In the rows, 128 means zero.
T: 3 groups of rows, each row roughly a mix of its group's hidden directions:
T (126 x 13):
[[122 130 122 128 147 135  42 165 128 123  99  91 113]
 [128 121  54 118 174 127 105 142 109  99 115 105  91]
 [182 149 191 123 104 157 144 132 107  90 134 156 125]
 [148 117 142  94 128  38 143 141 128  95 136 141 135]
 [105 188 133  97 115  69 155 142 154 115 127 111 157]
 [ 60 101 164 114 128 101 135 169 108 143 158 130 159]
 [160 156 204 101 146 126  90 124 146  97 122 128 111]
 [153 138 142  94  82 119 148  97 133 138 181 184 119]
 [109 132 126 121 198 122 128 175 121 125  79  87 116]
 [170 141 166 127  87 161 155 133  92  91 129 169 109]
 [134 100 100 117 152 132 179 150 112  77 174 144  94]
 [147 101 147 124  78 158 169  81 132 113 146 174 111]
 [146 152 131 129 138 116  54 155 127 105  88 107  86]
 [113 102 113 132 161 195 100 127 150  86  96 102 145]
 [142 130 151 166 153 131 102 150  84  82  74  99 131]
 [ 93  81 155 143  98 120 134 114 121 154 145 185 172]
 [151 130 151 133 103 113 181 139  93 110 130 163  64]
 [169 114 127 106 104 159 192 109  93 100 164 123 139]
 [ 81  98 158 122 155 194 126 118 143 131 120  88 152]
 [109 122 114 137 140 102  97 140 102 182 168 182  96]
 [ 90 149 124 147 173 153  65 150 145 117  99 133  97]
 [116 140 116 104 133 140 101 102 196 161 146 156  81]
 [180 106 130 172 108 156 126 120 110  93  98  93  88]
 [128 124 127 128 104 113 209 113 103 152 149 124 179]
 [177  75 161 124  99 116 124 138 110 160 144 148  79]
 [ 73 161 101 118 126  92 147 135 170 167 146 162 110]
 [147 153 208 162 120 145  91 118 132 162 136 136 125]
 [114 184 158 162 122  98 103 110 136 153  71 147 138]
 [ 94 132  87 156 134  92 129 114  91 171 182 115 115]
 [122  98 129 122 125 116  58 167 138 110  96  88  95]
 [188 115 144 106  75  97 118 120 110  91 108  92 126]
 [163 173 121 148  81 125 149  87  98 141 156 152  92]
 [108 159  53 132 115 130 104  98 140 176 115 140 109]
 [140  97 100 141 195 125 108  93 137 122 176  94 121]
 [179  96 139 127 112 141 153  97 132 122 144 162 195]
 [142 131 162 177 160 114  81 112 144 155 125  83  94]
 [112  80 103 137 177 105 113 136 168 125 103  84 160]
 [123 118 140 159 194 110 110 173 129  98 104  89 149]
 [136 145 148  97 109  96 170 135  94 174 150 142  74]
 [149 130 196 165  85 116 125  91 134 153 130 161 140]
 [161 111 136 131  82 140 206 121 150 100 110 109 129]
 [129  95 162 129  99 169 121 105 136  98  77  81 103]
 [121 153 129 202 112  99  90 134 133 136 173 134 156]
 [117 148 129 138 131  71 128 133 103 204  99 129 104]
 [103 139 124  78 101 140 191 118 130 127 188 130 129]
 [137 139  47 128 133 185 143 120 110 140 155 144 125]
 [143 117 145 153  89 162 192 112 166 158 138 101 144]
 [172 102 129 138 130 178 119  82 130 171  92 158 141]
 [ 93 101 120 161 139 125  99 128 149  95 118  99 200]
 [126 147 126 109  87 133 170 113 112 184 161 137 180]
 [ 88 133 155 120  94 105 103  77 146 189 116 128 114]
 [ 81 145 111 125 140 133  76 128 170 183 129 124 165]
 [ 87 152 108 114 114 153 174 150 103 121 105  62 131]
 [113 102 117 107  93 130 147  65 133 127 161 186 114]
 [140 156 175 133 158 129  76 158 133 121  97  89  88]
 [173  73 154 147  90 161 154  94 106 125 153 135 139]
 [184 151 125 130  92 173 125  90 136 144 144 172  99]
 [108 158  67  83 141 145 111 127 166 109 160  99 143]
 [170 131 170 159  94 181 134 124 133 124 101 128  79]
 [127 140 132  91 122 120 188 153 101 117  98  82  83]
 [ 95 164  89  95 163 109 138 179 114 145 155 162 126]
 [145 123 188 128 131 126 111 138 166 105  73  93  93]
 [ 90  86 116  74 150 145  98 106 147 142 137 178 138]
 [153  85 105 129 134 188 147 115 109 120  69 106 134]
 [128 161 125 127 128  91 132 173 103 118 164 132  56]
 [ 92 118  98  79 131 105 149 150 168 119 101 121 184]
 [186 118 163 126 142 176 134 146 141  75  98 114 118]
 [122 120 161 126 158 130 173 157  81 189 141 115 108]
 [131 134 170 111  96 158 151  93 115 129 186 162  92]
 [130 135 146 150 137  85 123 128 143 180 139 194  90]
 [118  85 170 158 103  88 104 107 156 124  75 125 142]
 [ 87 150 101 111 105 116 184 125 133 158 161 135 180]
 [157 137 144 130 127 146 138 143  95  80 107 128  50]
 [115 105  61 121 172 141 148 153 144 125 129  74 145]
 [142 100  55 172 108 139 168 116 103 136 134 140 145]
 [120 150 121 127 153 129  57 166 139 138 115 134  68]
 [137  76 138 115 101  83 143  98 183 146 125 125  91]
 [107 114  66 132 176 140  74 106 128 154 146 146 133]
 [107 133 125 147 172 142  50 145 140 157 109 113 157]
 [119 128 134  93  62 123 154 141 129 147 158 166  78]
 [ 97 135 146  81 169  92 171 166 131 117 122 102 161]
 [135 194 120 160 105 105 120 120 125 193 110 130 106]
 [106 137  92 122  86 150 127  79 133 166 141 183 105]
 [106 196 114 114 125 116  96 124 127 185 145 149 161]
 [145  94 207 136 148 121 118 119 152  93 161 111 135]
 [145 146 105 128  89 184 116 104 135 136  91 170  83]
 [ 91 104 112 100 115 144  56 153 170 120 141 133 106]
 [118 132 166 106 111 116 126  96 129 195 167 170 107]
 [104 125 133 121  85 168 104 102 138 115 187 147  79]
 [134 149 143 143  75 170 128 122  93 149 132 193 112]
 [126 130 120 159 149 136 117 120 157 120  98 113 217]
 [123 133 109  97 160 113 161 176  95  93 162 104 168]
 [132 127 221 139 103 107 136 127 135 123 126 107  92]
 [154 145 137 116 151 207  96 104 143 141 158 158 128]
 [115  77 153 144 115 146 114 109 131 156 133 131 207]
 [167 129 117 104  68 104 189 117 105 115 148 145 139]
 [109 195 142 129 113 166 169  82 137 141 104 140 116]
 [165  94 143  97  65 107 168  94 143 119 142 131 107]
 [124 124  71 149 134 138 114 102 125 168 149 170 184]
 [108 105 163 138 201 138 106 141 142 159 136 136 173]
 [100 139 121  88  91  85 140 114 115 175 157 169 100]
 [138 149  98 133 161 190  78 100 143 160 147 143 111]
 [137  91 127 109  95 157 107 166  80 106 168 130 169]
 [134  97 122 117 138 143  68 170 116 116 109  65 111]
 [105 193 133 132 128  72 124 152 134 166 163 147 131]
 [113 125 110 102  94 103 208 125 134 152 166 139 120]
 [150 134 106 116 125  92 201 147  96 123 170 147 106]
 [181 105 121 142 127 188 140  96 134 129 108 146 180]
 [ 85 120  78 147 123 142 120 112 124 191 158 154 157]
 [ 91 147 114 140 138 160 129 130 153 111  83  76 181]
 [110 143 131 143 158 135  57 137 153 144 140 190 119]
 [130 139 172 147 153  77 127 155 105 175 164 136  93]
 [159 139 156 101  49 117 157 112 115 127 114 127  92]
 [ 79 139 106 116 128 130 101 128 166 176 159 155 176]
 [110 139 117 128 133  81 107  84  97 137 178 134  74]
 [124  99 138 121 169 176 124 106 135 180 109 149 179]
 [141 145  94 163 127 148  87  90 145 180 118 165 160]
 [146 122 180 133  87 145  94 111 131 166 124 183 102]
 [ 64 148 145 132 123 115 129 115 137 176  92  77 145]
 [144 105 123  81 109 160 200 123  96 129 101 111 119]
 [163 172 135 153  86 167 140 105  97 151 156 166 112]
 [163 141  96 118 101 125 164 146  90 111 104 115  62]
 [117 122 128  95  66 134 200 112 129 134 157 142 115]
 [107 116 113 106  87 109 200 134 122  85 123  94 118]
 [108  73 125  87  97 105 169 135  86 119 163 137 114]
 [131 145 151 149 124  79 133 121 144 147 127 203  87]]
one row of each group, then the others: which group is each in?
[120 163  92  94 128 167 141 132 122 132 123  51 143] => U
[138 117  75 151 177 126  99 142 154 130  85  84 142] => R
[141 159 112 159 130  72 111 139 108 170  87 121  83] => B

[ 85 122  91  82 109 147 149 137 165 118 141  91  82] => U
[131 132 124 178  97 172 147 113 108 170 153 116  76] => R
[ 97  78 107 115 103 172 142  91 168 147 125 168 133] => R
[132 136 119 157  66 126 144 139 134 150  60 156 152] => R
[131  83 151 123  91 182 155 123  92 137 139 103 172] => U
[136 177  99  82  95 127 178 113 138 133 166 144 101] => U
[ 98  73  97 145 171  77 104 142 127 118 107 108 147] => R
[148 115 107 107  95 147 170 135 116  54 114  95 118] => B
[ 73  72 165  94 128 106 120 122 148 110 123 129  87] => R
[ 82 124  88 113 155 141  76 116 138 170 141 164 154] => R
[124  79 172 137 150 100  79 115 161 111  83 137 131] => R
